Each row is where one point has got to under a steady rotation. How many ticks took it there?
The counts run from 0 to 568.
[141 109 130 120  98 142 154  66 127 136 145 110 161 164 172 134 133 172
 151 106 115 183 104 136  95 111 131 120 132 129  93 159 119 130  96] | 19
[152 149 120 126 120  87 115 120 110 128 129  73 141 144 131 116  90  99
 115 125 121 106 108  96  91 146 142 150 109 109 109 148 147 121  37] | 0
[104 104 148 133 140  57 132 120 147 102  94 112 144 140 131 146 137  90
 141 142 111  96  71 117  99 127 142  96 120  87 162 117  81 124  84] | 566
[ 99 115 136 124 140  82 118 144 128 111  85 111 149 143 126 136 147 101
 126 147 104  96  80  94  98 132 137 116 125  93 157 117  91 138  70] | 567
[113 129 148  60 145 105 103 124 155 151 122 145 168 133 122 133 176 106
 144  81 136  98 150 132 197 141 129 107 132  80 125 104 140 132 113] | 90
[139 122 129  64 154 134 158 105 121 128 136  99 151  94 139  91 139 122
  93  69 145 132 131  99 127 128 105 170 151 104  92 110 133 131  84] | 260
[162 118 170 145 153 144 147  93 137  98 129 147 166 120 183 107 141 153
 146 191 132 166 154 128 143 135 106 111 149 144 135  92  98 127 163] | 40
[177 149 179 152 156 155 129 106 101 125 110 131 175 135 154  97 130 143
 146 168 131 175 189 114 149 137 109 134 119 118  99  91 117 151 113] | 38
[117 128 108 119  69 187 157 128 130  84 121 114 155 107 144 144 138 177
 121  92 104 144  78 157 126 132 147 149 140 132 136 129 119  76 133] | 100
[153 102 133 157 128 148  93 130 105  99 142 126  85  86  91 114 117  95
 109 161 113 118 132 185 144 119 130  87  72 126 131 131 131 155 164] | 367
[167 148 135 162  89 180  74 157  83 107 131 137 145 136 134 109 115 140
 114 142 111 163 138 145 110 157 134 128  97 160 105 111 164 105 111] | 362
[139 150 141  96 142 122 103 159 124 103 102 159 142 106 177 132 116 151
 115 134 145 132 135  84  96 156  91  81 143 181 126 107  84  99 146] | 209
[112 141 112  77 121 124 135 132 119 191 171 118 147 186 113 132 135 104
 142 108 159 124 137 124  86 118 129 172 147 124 105 153 158 136 107] | 164
[118  56 123 151 137 152 154 100 144  91 126 150 130 116 124 116 176 179
 103 156  76 150 119 174 136 124 119 118 157 131 143 127 105 133 157] | 270
[123 110 129 137  78 114 147 103 145 120 141 102 167 120 190 147 107 169
 131 111 123 141  89 138 114 135 141 175 143  86 110 150 104  87 114] | 491
[123 112 144 143 110  95 124  75  99 162 139 105 159 169 127 165 123 104
 196 120 115 149  95 152 124 106 153 119  97  79 114 126 143 152  97] | 168
[105  93 110  77 152 107 157  96 143 120 130 104 114 108 138 126 165 125
 101 115 123 107 115 151  98 101 106 127 126  92 117 187  72 156 146] | 12
[103 115 127 144 143  85 118 144 157  97 130 121 147  75 160 139  80 130
 107 163 143 133 108  96 122 115 136 106 137 193 137  94  87 112 115] | 454
[123 107 111  85 168 118 108 130 152 144 160 148  94 111 142 112  90 149
 113  82 145 141 176 114 105 150  83 128 154 179  83 138  93 123 138] | 128
[174 141 177 156 153 156 132 109  87 135  95 112 168 124 145 114 111 147
 142 152 132 178 168 118 147 117 115 148 114 109  88  97 116 166 101] | 37
[174 120 147 125 112 119 203  76 129 146 121 106 126 172 111 159 119 145
 152 101 132 135 105 151 124  91 138 167 136  94 127 143 123 157  88] | 411
[ 80 105 117 121 142 120 155 109  96 100 130 121 158 114 152 134 165 113
 149 160 108 124  60 119  93 135 130  83 136  88 149 106 104 132 161] | 174
[167  81 166 179 117 120 122  91 143 122 157 158 108 159 149 129  86 144
 155 159 121 177 130 163 124 128 138 116 131 149 139  89 107 119 136] | 528
[105  71 111 109 116 145 133 107 147 130 162 146 124 127 131 129 183 140
 111 139 104 125 107 196 136 130 134 110 149  94 127 155 135 101 181] | 498
[130 139 125  82 162 167 137 142  82 141 144 107 139  90 116  82 160 112
  85 126 147 150 137  98  94 105 104 135 133 144  80 121 156 163 118] | 31
[122  90 148 117 156  95 137  97 147 122 129 118 124 123 153 141 134  88
 109 120 119 110  85 141 115 105 172  70 113  69  85 105 116 111 100] | 337
[ 87 119 142 117  86 152 123 136 135  97 138  95 175 100 178 116 132 124
 114 132 140 155  82 136  92 121 164 159 125 114 119 119  91  81 118] | 343
[157 148 133 144 123  86 157  78 133 130 172 103 165 137 171 126  73 131
 188 140 135 134 138 142 130 166 120 174 135 122 146 135  93 124 137] | 151
[113  88 124 143 165 134  97 136 143 115 104 136  81  95  89 118 126 127
 116 115 102 125 169 175 154 129 101 121 112 125 106 133  77 158 159] | 124
[102 116 111  69 163 121 144 111 145 124 152 124 164 125 131  91 199 112
 112 140 118  93 140 162 118 137 108 126 139  92 148 182  98 141 166] | 10
[104 124 115 159 177 137 107 168  83 110  99 145 132 100 104 106 132 127
 131 176 105 122 144 101 140 168  96 123 154 143 134  85 130 157 150] | 288
[117 110 123 116 104 162 115 126 137 132 143 149 167 162 149 105 199 149
 120 140 104 125 145 177 142 160 128 149 160  88 116 151 155  93 169] | 496
[155 154 121 112 110  93 106 122 113 127 137  78 180 151 147  96 105  97
 121 134 119 109 123  98  88 157 136 168 114 109 119 143 146 113  47] | 1
[128 100 100  82 135 141 152  91 128 106 175 121 146  88 116  97 186 108
 108 124 108 103 100 160 154 129 128 102 136 107 163 131 168 132 152] | 254
[127 107  96 173 110 123 106 100 118 105 171 132 123 123 126 118  93 131
 167 173  91 144 117 171 142 164 133 105 117 179 165 137 142 111 166] | 137
[127 112 120  83 143  78 145 107 154 139 170 111 139  80 138 126 132  83
 119 125 142  68 122 159 165 128 136 110 125  85 127 140 132 125 168] | 483
[176 195 129 130  87 185 105 177 108 124 119 144 135 136 103 143 118 143
 123 145 148 107 163 145 121 146 119 144 117 187 140 136 154 113 145] | 215
[161 197 127  97 110 153 151 154 105 154 129 135 161 126 103 167 108 131
 136 112 180  92 162 139 152 132 110 173 130 147 146 123 146 139 158] | 68
[127 155 176 107 129 183  67 157 116 148 125 132 156 130 103 122 148 101
 126 128 168 157 171 153 146  90 143 147  83 145 113 108 128 155 132] | 200
[127 138 111  74 152 106 135 112 145 134 181 114 144  85 128 122 152  87
 118 126 136  66 144 163 174 146 137 114 124  87 136 140 158 117 170] | 482
